Families of rows that turns and mirrors carry onto each other, the same ones carrying the whole set onto itself: the rest of each named row's family, in list order:
4 families of 4 rows:
Pevib: [  5  23 -30  14   9  -5  16  -2  10  51 -22  13 -20 -25  10   6   2 -11
   7   5  18]
tidol: [ 18  17  -4 -11   4 -12  -4 -16   0  27   8   4 -24  -3   4  36 -27  23
  12   6 -13]
Lumo: [-11  25 -16 -12  13 -24   6   2   7  37   6  20 -14 -14   7  22  -9  14
  23   1 -10]
bufa: [  3  13  -4  -5 -27  -6   0   5  15   4   6 -13  33  12 -18  34   2  -1
   8 -11  -3]
nomo: [  9  26 -21 -18 -15   2  17  11   9  33  25   9   6   3   2  40 -19  17
   9  -7 -10]
Vova: [  6  -1  -7   0 -31 -22  -9 -16  31   5  -4 -17  26  -8  -8  33  -4   1
   6 -20 -19]
Nade: [ 21  -6 -24  20 -34   3   4 -16  31  33 -29 -18  11 -23  -1  16  12 -14
 -12 -14   9]
pul: [ 25  16 -30   0  10  11   7 -14   0  45 -28  -4 -31 -14   8  16  -7   6
  -9  15  -4]
momer: [ 26   7 -16  17  -3   1 -17 -15  16  32 -34 -34   2  -4  -2   5  12 -12
  -3   9   9]
lat: [ 19   8  10   7  -9 -22 -28 -18  15  15   1 -26   9   8  -5  26  -7   6
  18  -1  -1]
ropud: [ 18  13 -43  -4 -11  18  33   8  19  48  -5   3  -8 -15   1  28  -4   4
 -13   9  14]
Rase: [ 13  10 -17  31 -11 -25   5  -6  19  23 -33 -15   4 -15  -2   7  22 -13
  16  -4  21]
zem: [ 17   9 -38  -4 -16  14  12  -3  12  57 -12  11  -9 -35  12  17 -16  -3
 -16  -7   0]
Sif: [ 14  -1 -26  10 -23  10  16   2  25  20 -24 -19  20  -6 -19  23  17 -13
 -13   4  21]
tisup: [  2  14 -22 -23 -13 -10  -1  -3  12  28  14  13   4 -20   5  34 -31  11
   2 -12 -28]
zire: [ -3  12  -3   5  -8 -44  -6  -3  15   9  -6  -7  11  -3  -5  23  11  12
  32  -8  -6]

Which other rows belong to the same family as lat? tidol, pul, momer
Which other rows belong to the same family as Pevib? Lumo, Rase, zire

Families of rows that turns and mirrors carry onto each other, the same ones carrying the whole set onto itself: the rest of each named row's family, in list order:
6 families of 6 rows:
zedu: [ -4   1  37  19  -1  -1  15  37 -10   0  11 -11  -6 -10]
bim: [ 15 -31  44 -25  26  -2 -14  25   8  11  -4  11 -14   3]
Kog: [ -8 -10  39  -9  19 -28  14  20 -13  25 -14  -9 -12  -2]
lora: [-12 -25  35 -19   8 -25  -2  16   4  35 -17  14 -17  -6]
Til: [ 20 -32  35  -6  -5 -14   7 -16  -5   3  -7 -22  -9  -4]
Lar: [ -6  -4   5   1  -8 -15  -8  30  33  -8  17  -7   7 -12]
tid: [ 18 -22  30   3  -9  -9   8 -13  -5  -7   3 -30  -2  -6]
Pevev: [  9 -20  30 -22  21 -37  12  21  12  15 -15  -2 -16   2]
Zivo: [-25  -7  13   3 -17  -5 -19  24  21  13  14   7   4 -17]
lopor: [  4 -19  25  -9   5  14 -29  31  24  -5  19   9   2  -7]
rona: [ -1 -23  25  -6   0 -16 -14 -19   8   6  -5  27  -5  15]
fasof: [ -6  -2  15  13  -6  -7 -13 -11   5 -14  15   8  11  11]
rel: [ 18 -18  46 -18  34  -4  -2  29  -5   2   1  -7  -9   6]
Kopub: [-12   7  29   6  11 -19  14  27 -14  10   4 -22   1  -6]
Tadu: [  1   6  13   3   7 -22  10  32  14 -10  13 -24   6  -6]
zag: [  8  -3  26  -8  22 -33  19  27   3   1  -3 -22  -5   2]
larid: [ 13 -21  23   7 -19  -3  -1 -11   4 -10  10 -26   3 -11]
museg: [-20 -24  22 -12 -10 -13 -18  18  22  29  -4  21  -9 -14]
Duni: [ 10 -30  21   2 -25  -1 -10 -14  14  -5   9 -14   0 -13]
Refa: [ -7 -14  17   4  -9  -8 -20 -15  14  -4   8  23   4  11]
vop: [ 13 -39  25  -7 -21  -5 -11 -17  15   3  -1  -6  -7 -11]
vid: [ 17 -40  33 -11 -11 -12  -1 -19   5   7  -8 -10 -12  -7]
mose: [  8 -31  34 -21  13   7 -27  26  22   7   5  19  -8  -4]
kunim: [  3 -18  32  -6  12 -23  -1 -19  -6   5  -9  16  -7  20]
toz: [  7  -7  28  -1  13  13 -17  36  10 -14  24  -9   7  -4]
bagi: [-11  -4  27  19 -17   8  -2  37   8   0  18   3  -2 -18]
pes: [ -6 -31  40  -5  -9  -5  -5  26  13  25  -6  28 -23 -13]
Sil: [  1 -26  49  -6   6 -13  12  27  -5  25 -13  14 -25  -6]
vam: [-11 -20  28   8 -21   6 -12  31  19  12   9  22 -11 -18]
Feno: [  4  -5  31   3  15 -21   6 -14 -14  -4  -2   2   0  21]
dubol: [  0   3  22  12   5 -13   0 -11  -9 -14  10  -2   8  16]
noz: [-20   8  16  13  -6  -8  -2  29   3   4  16 -15   9 -13]
pesaf: [ 13  -6  37  -5  27   4  -3  34  -4 -10  14 -17   2   2]
Luk: [  3  -9  48   7  11 -11  21  32 -17  13  -5  -5 -17  -5]
dasus: [ -5 -21   9 -13  -9 -18 -16  23  42   7   5  12  -3 -11]
zugab: [  2 -29  21 -25   5 -30  -6  19  32  18 -11  14 -15  -4]

Which other rows belong to the same family as Refa? rona, fasof, kunim, Feno, dubol
Which other rows belong to the same family as Kog? lora, Zivo, Kopub, museg, noz
Which other rows belong to the same family as vam? zedu, bagi, pes, Sil, Luk
Which other rows belong to the same family as mose? bim, lopor, rel, toz, pesaf

Families of rows that turns and mirrors carry onto each other, the same ones carrying the whole set onto itself: the rest of each named row's family, in list order:
10 families of 4 rows:
ded: [  1 -20 -25 -18 -20   0  19 -15  17  -9 -33 -17 -17 -32  17  18  27  -3
  29  15]
gopor: [ 32 -10 -33  -9 -48 -11  -2   9   1   4 -21 -25  -6   5  14   3  18   5
  -6  18]
sezu: [ 23  20 -21   0 -12  11  19  26   2   4 -20   1 -12 -19 -17   4  36  13
   7  64]
gif: [  5  20 -15  -4 -11  18   9  27   6   0 -11  -9 -23 -22 -14   9  38  18
   9  68]
Tel: [  7  15  -8   4 -15  11  23  17   6  14 -19 -11  -9 -13  -9   2  32  21
   3  70]
Kare: [ -1 -17 -15  -8 -14  -2   9  -9  16 -19 -33 -16 -16 -20  21  23  38   6
  38  16]
vibo: [ 37 -17 -36 -15 -29 -10  -6   5   0   6 -25 -13 -13  -5  13  -9  18  -5
  -7  23]
dis: [-20  20  -1  -1 -25  17  17  17   4 -22 -32 -14 -38  19 -14   1  22 -14
  -6  35]
sen: [  6 -24 -19 -20 -23  -3  25  -3  10 -25 -31 -29 -20 -30   6  21  25  -4
  19   4]
Dega: [ 17  13  -5 -10  -6   6  13  32  24  -4 -24 -10 -16 -10  -7   7  41  23
  12  67]
fuzut: [ 16 -11 -40 -17 -35 -11 -11  10  -4   8 -13 -18  -6   3   6   4  19  -4
  -6   7]
lobog: [ 11  17 -20   1 -14   6  17  32  15   3 -29  -6 -10 -20 -11  11  36  30
   5  61]
vopa: [-30  10  -3 -15 -12  10  23  18  -2 -25 -26 -10 -30  15 -16  -1  25 -19
  -2  26]
Tatal: [  0 -23 -23 -23 -19   2  15  -5  20 -17 -28 -11 -30 -35  18  16  33 -11
  23  11]
Tokug: [ 16  -8 -27  -8 -28 -18  -7   8  12   9 -19 -11  -1  11  22   6  24   2
 -19  11]
maba: [  3 -21  -6 -20 -13   3  16 -14  19 -17 -22 -18 -25 -20  23  13  37 -11
  34  21]
bek: [ 12 -13 -40  -7 -45  -5  -2  17   4  11 -12 -28  -9   3  11   2  24   9
 -11   7]
ruliv: [ 24 -23 -34 -13 -40 -12  -6  15  -1   1 -22 -16  -2   7  15   5  20  -2
  -9  14]
vemog: [  8 -22 -20 -20 -17   8  22 -10  20 -20 -24 -19 -24 -23  21  21  24  -1
  31  16]
mufov: [-12 -21 -11 -20 -21   7  18  -8  21 -13 -16 -21 -24 -27  23  14  24   1
  29  12]
moz: [ 25 -12 -36 -10 -39 -10  -6  10  -3   9 -10 -20  -8   3  10  -2  32  -2
 -13  10]
zizav: [-13  22   4   2 -26  17  29  21   6 -22 -23  -4 -32  16  -4  -5  18 -16
  -8  29]
muzek: [-19  24  -6  -8 -17  14  24  23   7 -34 -29 -15 -25   5  -7  -2  15 -20
  -5  25]
zal: [-15  25  -2   0 -14  -1  19  20   9 -13 -34 -16 -36  16  -9  -5  34 -22
  -4  23]
kamip: [  5  14 -11  -1 -17  11   9  31   5   1 -20  -2  -9 -20 -14   4  38  21
  14  67]
puf: [  9 -24 -15 -18 -21   3  27  -7  17 -14 -23 -10 -12 -27  20  13  23   0
  36  13]
lapob: [-28   8   0  -7 -15  18  15  22   2 -27 -29  -4 -31  15 -14   3  23 -19
  -4  32]
pudo: [-36  14   1   0 -28  16  30  20   6 -15 -25 -15 -29   7 -12  14  27 -10
  -6  32]
Zavu: [  7  13 -19   1 -12  17  18  32   6  -3 -22 -17 -11 -26 -16   3  31  28
   5  59]
vozo: [ 33  -8 -32   1 -46  -4  -7  13   6  10 -19 -16  -9   3  19   4  16   3
  -9  19]
Fif: [ 22 -13 -36  -7 -33  -9  -2  14   6  11 -15 -25 -12  16   7   5  30  13
 -14  10]
mefo: [ -7 -15 -21 -22 -27   0  16  -8  15 -27 -24 -11 -30 -35  20  22  34  -5
  23  14]
pizu: [  8  11  -6   0 -12  14  21  29  10   6 -16  -6 -22 -19  -8   3  41  17
   0  72]
mifi: [  2   8 -12   0 -22  21   6  23   6   9 -21   2 -17  -4  -3  -2  32  13
   5  78]
febe: [ 17   7  -9   1  -9  17  20  24   7  16 -20 -12  -8 -10 -12  -1  28  19
   9  68]
ronok: [-20  22   3  -3 -19   3  13  16   7 -26 -36  -2 -27  11  -1  -1  20 -29
  -2  30]
Pila: [ 23 -17 -30  -7 -43  -9  -9   9  -4  17  -7  -8 -13  12   9   5  24   6
  -1  16]
liril: [  5 -22 -14 -23 -25   5  17 -14  15 -12 -20  -4 -26 -22  21  20  28 -12
  36  25]
Rivo: [-10  19   1  -8 -18   9  22  12  -1 -22 -28   4 -32  13  -9  -1  15 -30
  -6  34]
lerad: [-25  22   0  -3 -18  10  25  19   9 -16 -31  -5 -32  14  -6   2  10 -19
  -6  29]

Which other rows belong to the same family as lerad? vemog, moz, kamip
Which other rows belong to the same family as puf? gif, fuzut, zizav
Which other rows belong to the same family as sezu? mufov, muzek, Pila
Which other rows belong to the same family as ruliv? ded, dis, pizu
Which other rows belong to the same family as lapob? gopor, Tel, Tatal
Which other rows belong to the same family as Rivo? bek, Zavu, liril

Families of rows that turns and mirrors carry onto each other, the same ones carrying the whole set onto itself: the rest of each named row's family, in list order:
3 families of 6 rows:
topa: [-13  40  46  -3  19  -6  20 -36 -27 -23 -14  -7]
segib: [ 15  30  20 -12   7  -1 -11   7 -28 -39   8 -27]
zeze: [  7   8  29  27  25 -22   0 -25 -25  -2  28  -6]
Nup: [ -2  17  43  12  24 -14  10 -47 -21  -6   8   7]
voza: [  0  31  36 -34  12  -3   6  -4 -28 -35  -4  -4]
fegan: [-10  21  49  19   8 -17  12 -39 -16   3   1  -3]
pora: [-13  27  49  19  24  -9  11 -40 -26   2   9  -9]
Kuzo: [ 12  12  25  16   1 -18 -13  10 -21 -10  25 -26]
Rafi: [-11  34  49  -8   2 -10  18 -32 -17 -19 -18  -1]
fuge: [ -6  29  46 -19  17  -5  13 -37 -23 -22  -9   8]
fisef: [ 15  16  23  10  13  -4 -20   4 -27 -14  31 -29]
Nub: [ 12   9  19  12  21 -20  -7   9 -30 -15  33 -18]
vit: [  1  15  37  26  21  -9  -8 -20 -25   6  31 -20]
talis: [  0  41  32 -20  10  -1   9 -13 -28 -43 -14 -16]
Peper: [ 11  24  25 -11  -5 -11  -8  18 -22 -31   6 -24]
vapal: [  2  10  37  31   7 -20  -4 -18 -18   7  23 -16]
Zugo: [  9  21  23 -19  15 -12  -4  19 -32 -32  16 -17]
Mula: [ -1  35  37 -22  -5  -8   8  -3 -21 -36 -16 -12]

Which other rows belong to the same family as Zugo? zeze, Nup, voza, fuge, Nub
Which other rows belong to the same family as fisef? topa, segib, pora, vit, talis
Which other rows belong to the same family as fegan? Kuzo, Rafi, Peper, vapal, Mula

Families of rows that turns and mirrors carry onto each other, the same ones carrying the whole set onto itself: the rest of each named row's family, in list order:
4 families of 8 rows:
nulal: [ 11 -16  -1 -10  -7 -23 -10   5 -15   5 -19   8   9  35 -25  14   8]
bubu: [  1  17  -1  -3   9 -13 -25   6 -24  20 -11  18  23  14 -18  17   5]
fatim: [  6  -1   0  15   2   2  10 -24   8  -2  12  21  -6 -13  31  16 -10]
Bemal: [  1  11   6 -19  -9 -20  -8  22 -19  12  -7   4  13  25 -25   0   4]
sab: [ 11  13  13   7  12   5  12 -19  -4   9  20  19  -1 -18  22  -1 -20]
zalev: [  6  18   6   6   5  10  15 -15  -3  10  18  13   0 -16  24  -4 -18]
Zoze: [ -4  -1  -2  -2  -3 -28 -26  10  -9   6 -13  23  11  18  -8  34  15]
Konim: [  1 -16   2   5   2  -2  13 -21  13  -1  12  26  -6 -12  32  14  -9]
Nit: [  6 -20   3 -17  -8 -31  -8   7 -11   9 -15   9  16  28 -26  15   9]
Tufef: [  4 -12   0 -12 -15 -29 -10  15  -8   1 -14  10   5  32 -19  17  12]
Peb: [  2  -9  -6  12   1   1  17 -29   8   0   8  21 -11  -9  27  16 -11]
dopof: [ 15 -18   3   5 -11  -3  24 -22  11 -10   8   9 -14   3  22   4 -11]
Zakep: [ 19   1  16  -4   0   2  27 -15  -5   5  18   6  -8  -4  10 -18 -23]
Dab: [  5  -1  10 -10  -3   7  28  -8   0   8  19  10  -4  -8  16 -21 -21]
Meko: [ -1  13  -2   7   8  10  15 -22  -3  12  17  19  -3 -16  24   1 -18]
bodo: [ -3  11   3  -8   8 -20 -23   8 -21  25  -5  20  29   7 -19  18   7]
Ruk: [ 14   1   7  -5  -8   6  31 -13   0   0  14   0  -8  -1  13 -18 -20]
Pof: [  9 -25   7  -7  -8  -2  29 -15  12  -5  11  13 -12   1  20  -5 -13]
lega: [ -2  -3   4  -2   1 -25 -28   4 -12  11  -7  27  16  12 -13  34  14]
Tedal: [ -6  21   3  -7   3 -18 -23  19 -20  18  -5  18  19  12 -14  17   8]
Zefo: [ 13  -9   9  13   6  -5  10 -27   6  -2  12  24  -9 -11  27  16 -12]
Kigo: [  9 -18  -2  -1  -9   0  31 -24   8  -4   7   8 -16   4  17  -1 -15]
digol: [  6 -20   7 -12 -11 -30 -13   7  -9   2 -12  16   8  28 -23  20  13]
Pide: [ -3  16   9 -10   5 -17 -24  14 -25  22   0  19  22   8 -22  12   4]
sisek: [ 21 -21  12   2  -5  -6  26 -24   6  -6  10  10 -15   3  16   1 -15]
Rig: [  7   8   3 -15  -1 -14 -11  12 -26  16 -12   4  17  26 -29  -1   1]
Gures: [  0 -12  -1  -6   1 -29 -23   1 -10  13 -12  22  20  15 -14  32  14]
muzu: [  3   2   6 -21  -2 -21  -8  13 -21  20  -7   6  24  19 -30   0   2]
rez: [  4  -7  -5   1   3 -23 -25  -1 -14   9 -17  22  15  23 -13  31  13]
zezag: [  5   4   3  -4  -3  10  30 -16  -3   7  15   4  -8  -4  12 -16 -21]
diba: [  5  -1  11 -21  -9 -21  -8  17 -21  13  -5   6  14  25 -32   0   3]
lik: [ -1   8   7   2   8   7  14 -14   1  12  20  24   0 -21  28  -1 -16]

Which other rows belong to the same family as Pide? fatim, zalev, dopof, Ruk, lega, digol, diba
Which other rows belong to the same family as Gures? Nit, Peb, Meko, bodo, Kigo, muzu, zezag
Which other rows belong to the same family as Zefo? Bemal, sab, Zoze, Tufef, Zakep, Tedal, sisek

